In the rows, zero is written as 128.
Named moves, each a turn or a mirror, and the order they were made in; the first pair answered:
B:
[119 165 114 181 147 115  87 131] => [102 111  85  83 115 174 144 127]
[150 146  97 153 155 102  68 120] => [143 104  80  69 132 144 117 117]
[139 150 115 109 160  97 105  87] => [134 133 111  77 149 111 124  85]
[119 139 140 138 138 120 129 124] => [118 123 133 111 133 132 143 125]
N:
[128 129 139 127 119 107 138 120] => [133 126 125 117 126 108 132 114]
[116 116 136 152 108 138 138 144] => [126 126 161 135 118 119 153 141]
[119 119 156 118 107 144 180 147] => [126 117 144  88 124 141 179 132]
[142 131 138 129 112 123 112  95] => [143 128 135 128 112 119 109  95]
X:
[121 129 101 157 100 130 118 120] => [119 128  99 154  99 137 121 122]
[137 137 133 139 142 108 115 129] => [121 108 132 119 114 137 145 138]
[ 87 104 156 155  81 163 149 157] => [117 158 153 204 138 104  97 132]
G:
[129 100 135 112 112 143 148 126] => [131 110 100 134 124 134 108 116]
[125 144 135 152 116 122 115 122] => [132 133 141 100 121 128 141 117]
[133  98  95 101 120 141 130 120] => [119 105 109 161 100 142 115 137]
[142 130  78 103 155 126 114 104] => [117 128 149 179 103 136 135 149]
Q:
[103 127  96 137 124 130 135 126] => [106 125  96 125 130 131 139 123]
[157 129 129  21 136 133 180 112] => [178 170 151  52 172  91 160 104]
[140 136 128 128 134 102  98 119] => [136 134 127 147 124 109  91 130]
Now pairs of rows:
(two moves a pair)
[115  80  98  95  99 179 138 115] => [158 142 104  94 174 112 108  82] : Q X
[131 136  76 180 134 134  73 126] => [111 120 121 194  92 157 109 158] : N Q
[146 138 133 114 124 124 134 122] => [140 130 114 130 113 137 122 127] : N N
[110 144 102 150 118 142  73 129] => [112 129  89  84 116 158 104 119] : B Q
[159 149 129 114 165  83 125 103] => [123 134 160 189 109 108 125 140] : G Q
[126  95 175 125 120 121 149 130] => [133 102 113 153 151 108  88 111] : N G
[132 117 114  97 145 134 135 108] => [131 137 126 159 140 119 105 118] : B Q
[128 111  83 135 139 145  90 126] => [118  98 149 107 107 154 148 150] : G Q
[144 146 103 126 160 110 105 110] => [124 137 103 168 138 128  94 128] : Q Q
[121 146 152  74 148  94 141 148] => [ 90 143 130 160 117 113  95 167] : N G
[127 145 169 161 127 115 132 135] => [123 110 139  88 117 144 154 129] : B N
[128 135  77 131 124 114 111 108] => [125 135  87 154 119 116 105 117] : X B
[123 112 122  81 125 161 150 145] => [131 117 118  69 135 156 143 136] : N Q
[114  98 124  81 106 123 168 103] => [133 136 103 137 150  86 106  84] : N X
[106 101  77 100 132 153 105 120] => [129 143  93 134 167 112  80 107] : Q B
[150 136 184 157 151 101 134 114] => [120 102 183 163 108 140 150 138] : Q X
[133 148 129 154 151  98 103 128] => [117 109  82 110 131 142 116 127] : X G
[143  98 150  28 103 119 219 138] => [173 170 196  97 160  41 172 121] : Q Q
[129 129 107 158 145 136  99 124] => [131 125  89 131 153 141 104 117] : B X
[157 158 154  79 158  70 134 119] => [116 108 169  87  84 130 174 157] : Q X
[138 149 193 187 119 102 133 145] => [152 111  62  80 147 139 114  96] : G N
[148 145 148 135 148  93 109 106] => [152 142 149 115 148  96 118 102] : G G
[123 126 182 123 106 117 162 143] => [136 147 106 159 144 104  83 111] : N G
[104 114 113 172 109 139 104 146] => [135 120 139  70 137 120 157 125] : G Q
[121  94 157  79  98 163 178 139] => [116  89 123  82  93 175 162 138] : N N
[157 143 117  70 153 108 134 105] => [115 100 115  84  91 160 154 133] : G B
[134 124 143 101 140 116 140 120] => [113 118 130 162 122 132 116 133] : N G
[118  97  88  74 109 159 139 132] => [133 153  99 173 146 101  76 125] : N X
[118 118  95 125 123 155 125 127] => [131 146 104 148 147 128 102 123] : Q B
[136 128 149  89 145 113 128 126] => [114 110 106 123 122 140  97 134] : N N
[141 132 163 100 135 134 156 109] => [131 113 101  95 138 151 127  99] : G B
[140 158 108 140 157  97  90 128] => [ 98 107 108 130  91 155 126 160] : Q X
[154 100  84 106 115 130 180 124] => [159 133  79 166 140  97 130 113] : N X
[137 114 110  91 158 126 137 101] => [110  90 119 123 113 158 146 130] : G B
[111  89 123  77  82 178 154 128] => [164 161 132  82 172  93 114  86] : Q X
[146 165 107 151 160 101  84 102] => [ 98 100 106 135  78 177 131 142] : Q X
[130 166 164 172 126 100 107 120] => [117 117 153  86  89 146 169 124] : N X
[121 103  65 104 109 170 109 118] => [146 131  70  89 151 135  98 100] : Q X
[151 155 171 154 154 102 120 143] => [150 121  78 100 161 142 102 122] : X G
[163 154  76 102 166 126 120  84] => [114 108  76 129  99 188 138 121] : X N
[160 142 110 119 149 116 106 117] => [158 137 128  94 142 115 132 121] : G G
[ 97  96 141 124  83 176 159 146] => [126 159 171 188 135 101 110 128] : Q B
[141 137 213  68 111 122 213 136] => [168 197 163 162 180  58 101  98] : N B
[127 115 144 106 117 135 149 130] => [124 109 104 120 118 146 118 121] : G X
[141 172 141 118 164 106 141 137] => [110 139 141 124 116 150 167 166] : Q X
[126  87  87  94  87 167 153 151] => [132 126  80 189 108 135  87 147] : Q G
[161 116 167  95 124 106 132 121] => [139  85 130 107  90 148 123 131] : G X
[134 147 134 171 123 122 118 136] => [134 137 163 133 110 134 161 143] : X N
[147 147 174 100 140 123 184 125] => [134 150 189 160 124 124 163 142] : G G
[143 154 154 163 159  98 119 130] => [144 124 114  73 159 126 149 113] : N B
[131 154 158 175 119 120 151 151] => [150 151 159 102 141 122 177 131] : N B
[139 116 142  43 112 134 170  92] => [128 160 142 206 111 103  82 109] : G N
[125 152 156 183 130 117 110 146] => [129 152 169 176 134 108 118 145] : N Q
[139 138 134 137 155 114 113 114] => [116 104 136 129 114 154 134 131] : Q X
[136 130 153  91 143 108 142  94] => [112 128 130 178 119 122  93 108] : G Q
[137 150 129 172 128 125 113 142] => [150 156 157 135 140 111 133 134] : G B
[ 89 120 115 172  80 155 112 146] => [125 165 101 169 138 108  79 112] : Q X
[124 129  44  82 163 147 105  74] => [121 112 106  31 138 155 178  93] : G G
[113 132 191 157 107 125 151 140] => [119 114  68 116 137 150  94 100] : G N
[119 110 135 141  98 148 155 144] => [146 150 152 145 141  99 136 125] : N X
[ 85 100 117 147  93 172 116 139] => [126 116  95  65 153 143 120 100] : N G
[124 114 129 114 133 157 154 128] => [127 133 117 158 150 139 118 121] : Q G
[109 120 140 173  90 146 126 150] => [117 126  98 178 112 142  91 133] : G G
[133 123 144  93 118 143 158 129] => [122 128  94 155 126 143 103 130] : N G
[138 158 123 111 161 117  98 113] => [136 157 164 107 151 111 127 126] : G N
[129 109 103  92 107 148 158 129] => [121 135 134 183  99 128 127 149] : G N
[135 164 139 171 153  88  94 123] => [142 159 110 141 167  91  92 107] : N N
[136 117 179 123 134 100 147 133] => [129 122 130 169 147  99  93 125] : N G
[133 146 155 145 149 104 134 115] => [126 136 103 154 150 121 106 111] : B G
[118 106 152 113 104 143 168 138] => [110 117  96 171 117 139 104 129] : G N
[124 139  89 128 136  99  97 112] => [126 137  84 108 136 102 108 108] : B Q
[ 97 101 140 118  86 193 153 159] => [109 100 132  79 104 191 158 147] : Q N
[ 94 131 221 141 108 148 174 166] => [ 97 116  46 137 150 166  70 116] : G N
[108 107 158 125 110 142 173 152] => [105 116 160 161 105 136 158 158] : B Q
[129 139 106 166 111 113 108 108] => [137 125 131  92 107 123 164 107] : G N
[117 131 180 148 111  98 158 120] => [137 124 103  90 152  99 130  83] : Q G
[129 121 154 121  96 158 139  96] => [136 145 151 159 118 140 112  90] : X Q
[152 130 112 101 139 135 163 120] => [137 122 124 121 114 148 176 135] : B X
[130 129 117  98 125 144 128 124] => [125 128 140 107 115 149 143 131] : G G
[ 94 121  96 164 104 177 123 146] => [113 165 134 196 136 127 105 138] : G B
[136 125  78 128 156 152 106 119] => [138 122  82 101 159 153 119 116] : X Q
[137 133 106 168 145 126  78 136] => [133 133 184 151 129 122 139 155] : G B
[ 83  91 123 186  56 171 139 173] => [146 172  98 194 178  74  66 111] : Q X
[127 115 193 129  71 148 176 136] => [148 106 115  51 110 153 164  97] : N N
[163 152 107 120 149 105  76 101] => [152 115 119  57 119 142 133 113] : X Q
[134 129 104 133 148 119 102 113] => [128 139 162 154 127 119 132 133] : G X
[139 124 148  80 145 116 139 113] => [104 113 135 169 113 137 108 133] : N G
[166 134 104  46 179 108 134  87] => [136 134  46 151 156 126  60 104] : N B
[117 156 139 206 123 108  83 135] => [117 148 199 178 104 110 135 149] : Q N
[111 101 115  95 111 161 141 127] => [125 128 169  96 128 125 161 125] : B G
[138 122 176 154 134  97 124 157] => [150 104 122  76 156 110 131 130] : Q G
[132 134 185 194 144 104 112 128] => [143 128 213 149 146 102 149 129] : Q N
[143 139 103  68 135 135 145 116] => [127 136 151  85 102 141 173 140] : G G
[130 139 106 142 151 114  93 151] => [130 142 157 132 144 108 129 160] : G X
[131 147 125 180 142 112  84 109] => [102  98 143 126  86 170 153 138] : N X
[163 153 140  94 163 102 147 122] => [158 157 107 113 173 102 115 115] : Q N
[146 110 108  93 151 124 142  92] => [127  91 119 100 113 152 161 114] : B X
[126 112 121 123 116 141 161 133] => [126 112 109 115 123 143 154 128] : Q N
[124 145  82 142 171 121 130 101] => [ 98 138 131 187 121 138 153 139] : B G
[136 155 145 142 161  90 118 117] => [115 137 104 172 139 115  95 126] : B G
[124 106 128  45 112 155 174 126] => [151 161 197  91 147  88 165 122] : B G
[147 149 128 169 150 112 112 113] => [118 122 114 176 111 150 117 131] : Q Q
[136 151 155 174 151 133 101 140] => [114 112 133 156 114 179 115 153] : Q Q
[155 135 134  62 160  97 128 115] => [148 162 179 150 145  76 109 139] : Q G
[150 125  99  50 151 131 141  95] => [130 120 165  65 116 136 183 124] : G G
[114 144 151 127 148  89 106 116] => [ 97 104 106  87 126 133 116 118] : B N
[120 112  90 142 140 116  95 136] => [119 107 157 103 124 115 158 148] : G N
[133 122 146  81 126 130 168 127] => [122 126 174 131 108 135 164 147] : G G
[158 132 128  92 169 115 132 103] => [112  97 156 154  99 163 146 148] : G X
[102 100 103 137 100 141 122 114] => [125 128  96 129 137 108 104  91] : Q X
[105  94  95 164  72 180  91 149] => [125 135 110 206 111 135  61 134] : Q B
[140 133 149 172 139 107 101 128] => [129 105 171 120 111 135 159 140] : X N
[114 113 146 141  99 148 143 143] => [123 105 125  99 116 149 148 130] : X B
[ 97 120 133 171 105 123  97 144] => [ 96  88 114 103  97 144 128 142] : Q Q
[ 96 129 135 111 100 147 145 137] => [107 128 120  96 109 147 143 127] : Q N
[116 130 102 170 106 149  74 131] => [130 152 183 170 110 114 106 143] : G B
[121 127 159 158 112 120 132 145] => [134 113  99  92 139 131 127 116] : Q G
[ 99 117 121 171  99 146 112 152] => [130 155 143 173 143  95 100 134] : G B
[118 119 136 136 103 144 141 139] => [125 115 120 105 114 143 143 128] : X B
[118 104 111 112 100 145 140 131] => [132 131 164 133 111 110 146 139] : X G
[110 114 107 149 109 137 121 135] => [121 115 142 107 112 132 156 135] : X G
[168 143 143  68 170  76 126  92] => [115 130 153 212  97 113  87 143] : G Q
[135 142 130 156 159  99  92 103] => [123  93 134  80 124 148 150 117] : X Q
[108 156 158 202 122 119 137 103] => [140 149 144  93 152 114 177  73] : G X
[160 156 129  99 162  98 119 102] => [157 166 157 127 160  90 122 110] : G N
[160 155 167 105 136  65 121 129] => [145 152 186 135 112  75 124 149] : X B
[122 108 170  96 107 147 160 139] => [138 152 187 140 138 105 127 127] : Q B
[161 134 110  44 186 118 144 105] => [167 173 133 129 199  78 105 112] : X B
[135 129  77 113 148 107 112 103] => [115 113  69 144 117 132 108 123] : N Q
